Here are some points, each followed by its number:
[ 0.0  1.3 -1.3  1.4  0.0 -1.3 -0.1  0.1 -0.1  0.0 -1.1  1.2 -0.1  0.0  0.0  1.2] 0
[ 0.0 -1.2  1.2 -1.2 -1.2  1.2 -0.1 -1.2 -0.1 -1.3  0.1 -0.1 -0.1 -1.3  0.0 -0.1] 1
[ 0.0 -1.2  1.2  0.1  0.0  0.0 -0.1  0.1 -0.1  0.0  0.1 -0.1 -0.1 -1.3  0.0 -1.3] 2
[ 1.3  2.6 -2.6  1.4  1.3  0.0 -1.3  1.3 -0.1  0.0  0.1 -0.1  1.2  1.2 -1.3  1.2] 3
[ 0.0  1.3  0.0  0.1  0.0 -1.3 -0.1  0.1 -0.1  1.2  0.1 -0.1 -0.1  0.0  0.0 -0.1] 4
[ 0.0  1.3  0.0  1.4  0.0  0.0 -1.3  1.3 -0.1  0.0  0.1 -0.1 -0.1  1.2  0.0 -0.1] 5
[-1.3  0.0  0.0 -1.2  0.0  0.0 -1.3  0.1 -0.1  0.0  0.1 -1.4 -0.1  0.0  1.3 -0.1] 6
[ 2.5  3.8 -3.8  3.9  1.3 -1.3 -0.1  0.1  1.1  1.2 -1.1  1.2  1.2  2.5 -2.6  2.5] 7
[-1.3  0.0  0.0 -1.2  0.0  0.0 -1.3  0.1 -0.1  0.0  1.4 -0.1 -0.1  0.0  0.0 -0.1] 8
[-1.3  1.3 -1.3  0.1  0.0  0.0 -1.3  1.3 -0.1  0.0  0.1 -0.1 -0.1  0.0  0.0 -0.1] 9
[ 0.0 -1.2  1.2 -1.2  0.0  0.0 -0.1  0.1 -0.1  0.0  0.1 -0.1 -0.1  0.0  0.0 -0.1] 10
[ 0.0  1.3  0.0  0.1  1.3  0.0 -0.1  0.1 -0.1  0.0  0.1 -0.1 -0.1  1.2  0.0 -0.1] 11
[-1.3  0.0  0.0 -1.2  0.0  0.0 -1.3  0.1 -0.1  0.0  1.4 -0.1 -0.1  0.0  0.0 -1.3] 12
[ 0.0  2.6 -2.6  1.4  0.0  0.0 -1.3  1.3 -0.1  0.0  0.1 -0.1 -0.1  1.2 -1.3  1.2] 13
[ 0.0 -1.2  1.2 -1.2  0.0  1.2 -0.1  0.1 -0.1 -1.3 -1.1 -0.1 -0.1  0.0  1.3 -1.3] 14
[-1.3  0.0  1.2 -1.2  0.0  1.2 -0.1  0.1 -0.1  0.0  0.1 -0.1 -0.1  0.0  0.0 -1.3] 15
[-1.3  0.0  1.2  0.1  0.0  0.0 -0.1  0.1 -0.1 -1.3  0.1 -0.1 -0.1  0.0  1.3 -0.1] 16
[ 0.0 -1.2  0.0 -1.2  0.0  1.2 -0.1  0.1 -0.1  0.0  0.1 -0.1 -0.1 -1.3  0.0 -1.3] 17
[ 0.0 -1.2  1.2 -1.2  0.0  0.0  1.2  0.1 -0.1  0.0  0.1 -0.1 -0.1 -1.3  0.0 -0.1] 18
[ 0.0 -1.2  1.2  0.1 -1.2  0.0  1.2 -1.2 -0.1 -1.3  0.1 -0.1 -0.1  0.0  0.0 -0.1] 19
[ 0.0  0.0  1.2  0.1  1.3  0.0 -0.1  0.1 -0.1  1.2  0.1 -0.1 -0.1  0.0  0.0 -0.1] 20
[ 0.0  0.0  1.2  0.1  0.0 -1.3 -0.1  1.3 -0.1  0.0  0.1 -1.4 -1.4  0.0  0.0 -0.1] 21
[ 1.3  2.6 -2.6  2.6  0.0 -1.3 -1.3  1.3 -0.1  1.2 -1.1  1.2 -0.1  1.2 -1.3  1.2] 22
[-1.3  0.0  1.2 -1.2  0.0  0.0 -0.1  0.1 -1.4  0.0  0.1 -0.1 -0.1  0.0  0.0 -0.1] 23
[ 0.0 -3.8  0.0  0.1 -1.2  1.2  1.2 -1.2 -0.1 -1.3  0.1 -0.1  1.2 -3.8 -1.3  1.2] 24
[-1.3  0.0  0.0 -1.2  0.0  0.0 -1.3  0.1 -1.4  0.0  0.1 -0.1 -0.1  0.0  0.0 -1.3] 25
[ 0.0  0.0  1.2 -1.2  0.0  0.0 -0.1  0.1 -0.1  0.0  0.1 -0.1 -0.1  0.0  1.3 -0.1] 26
[ 0.0 -1.2  0.0  0.1 -2.5  1.2  1.2 -2.5 -0.1 -1.3  0.1  1.2 -0.1 -1.3  0.0  1.2] 27
[ 0.0 -1.2  0.0  0.1  0.0  1.2  1.2 -1.2 -0.1  0.0  0.1 -0.1 -0.1 -1.3  0.0 -0.1] 28
[-1.3  0.0  1.2 -1.2  0.0  0.0 -0.1  0.1 -0.1  0.0  0.1 -1.4 -0.1  0.0  0.0 -0.1] 29
[-1.3 -1.2  1.2 -1.2 -1.2  0.0 -0.1  0.1 -0.1 -1.3  0.1 -1.4 -0.1  0.0  1.3 -1.3] 30
[ 3.8  3.8 -2.6  3.9 -1.2 -3.8  1.2 -1.2  3.7  3.8 -2.4  3.7  2.5  3.8 -1.3  2.5] 31
[ 0.0 -1.2  1.2 -1.2 -1.2  0.0  1.2 -1.2 -0.1  0.0  0.1 -0.1 -0.1  0.0  1.3 -0.1] 32
[ 0.0  0.0  1.2  0.1  0.0 -1.3 -0.1  1.3 -0.1  0.0  0.1 -0.1 -1.4  0.0  1.3 -0.1] 33
[ 3.8 -2.5 -3.8  3.9 -3.8  0.0  3.8 -5.0  3.7 -1.3 -3.7  3.7  2.5 -1.3 -3.8  3.7] 34
[ 0.0  1.3  0.0  2.6  0.0  0.0 -1.3  1.3 -0.1  0.0  0.1  1.2 -0.1  1.2  0.0  2.5] 35
Which point above is nearest to each new point by angle? Its number follows each.
[-1.3  0.0  1.2 -1.2 -1.2  1.2 -0.1 -1.2 -0.1 -1.3  0.1 -0.1 -0.1 -1.3  1.3 -0.1] 1
[-1.3 -1.2  1.2 -1.2  0.0  0.0 -0.1  1.3 -0.1  0.0  0.1 -0.1 -0.1  0.0  1.3 -1.3] 30
[ 2.5  1.3 -2.6  3.9  0.0 -1.3 -0.1  0.1 -0.1  1.2 -1.1  1.2  1.2  1.2 -1.3  2.5] 7
[ 1.3  1.3 -1.3  0.1  1.3 -1.3 -1.3  0.1 -0.1  0.0  0.1 -0.1 -0.1  1.2  0.0 -0.1] 3
[ 0.0 -1.2  1.2 -1.2 -1.2  1.2 -0.1 -1.2 -0.1 -1.3  0.1 -0.1 -0.1 -1.3  1.3 -0.1] 1
[ 0.0  0.0  1.2 -1.2  0.0  1.2 -0.1  0.1 -0.1  0.0  0.1 -0.1 -0.1  0.0  0.0 -1.3] 15
[-1.3 -1.2  1.2 -1.2  0.0  0.0 -0.1  0.1 -0.1  0.0  0.1 -0.1 -0.1  0.0  0.0 -1.3] 15
[ 1.3  2.6 -1.3  1.4  0.0 -1.3 -0.1  0.1  1.1  2.5 -1.1  1.2  1.2  1.2  0.0 -0.1] 31
[ 1.3  1.3  0.0  0.1  1.3 -1.3 -0.1  1.3  1.1  1.2  0.1  1.2  1.2  1.2  0.0 -0.1] 31
[ 1.3  1.3  0.0  1.4  0.0 -1.3 -0.1  0.1  1.1  1.2  0.1  1.2  1.2  1.2  0.0 -0.1] 31
[-1.3  0.0 -1.3  0.1  0.0 -1.3 -1.3  1.3 -0.1  0.0  0.1 -1.4 -0.1  0.0  0.0 -0.1] 9
[ 1.3 -1.2 -1.3  1.4 -2.5  0.0  3.8 -3.7  1.1  0.0 -1.1  1.2  1.2 -1.3 -1.3  1.2] 34
[ 0.0 -1.2  1.2  0.1  0.0 -1.3 -0.1  1.3 -0.1  0.0  0.1 -0.1 -0.1  0.0  1.3 -0.1] 33
[ 0.0 -1.2  1.2 -1.2 -1.2  0.0  1.2 -2.5 -0.1  0.0  0.1 -0.1 -0.1  0.0  0.0 -0.1] 32
[-1.3 -1.2  1.2 -1.2  0.0  0.0  1.2  0.1 -0.1  0.0  0.1 -0.1 -0.1  0.0  1.3 -1.3] 30
[ 0.0  2.6  0.0  0.1  1.3 -1.3 -0.1  0.1 -0.1  1.2  0.1 -0.1 -0.1  0.0  0.0 -0.1] 4
[ 0.0 -1.2  1.2 -1.2  0.0  0.0  1.2  0.1 -0.1 -1.3  0.1 -1.4 -0.1 -1.3  0.0 -0.1] 18
[ 0.0 -2.5  0.0  0.1  0.0  1.2  2.5 -1.2 -0.1  0.0  0.1 -0.1 -0.1 -1.3  0.0 -0.1] 28
[ 0.0 -1.2  1.2 -1.2  0.0  1.2 -0.1  0.1 -0.1 -1.3  0.1 -0.1 -0.1  0.0  0.0 -1.3] 14
[ 0.0 -1.2  0.0 -1.2  0.0  0.0  1.2  0.1 -0.1  0.0  0.1 -0.1 -0.1  0.0  1.3 -0.1] 32
[ 0.0 -1.2 -2.6  0.1 -1.2  0.0  3.8 -1.2 -0.1 -1.3 -1.1 -0.1 -0.1  0.0  0.0 -0.1] 34
[ 0.0  1.3  0.0 -1.2  1.3  1.2 -1.3  0.1 -0.1  1.2  0.1 -1.4 -0.1  0.0  0.0 -0.1] 6
[-1.3 -1.2  0.0 -1.2  1.3  0.0  2.5  0.1 -0.1  0.0  0.1 -1.4 -0.1 -1.3  0.0 -1.3] 18
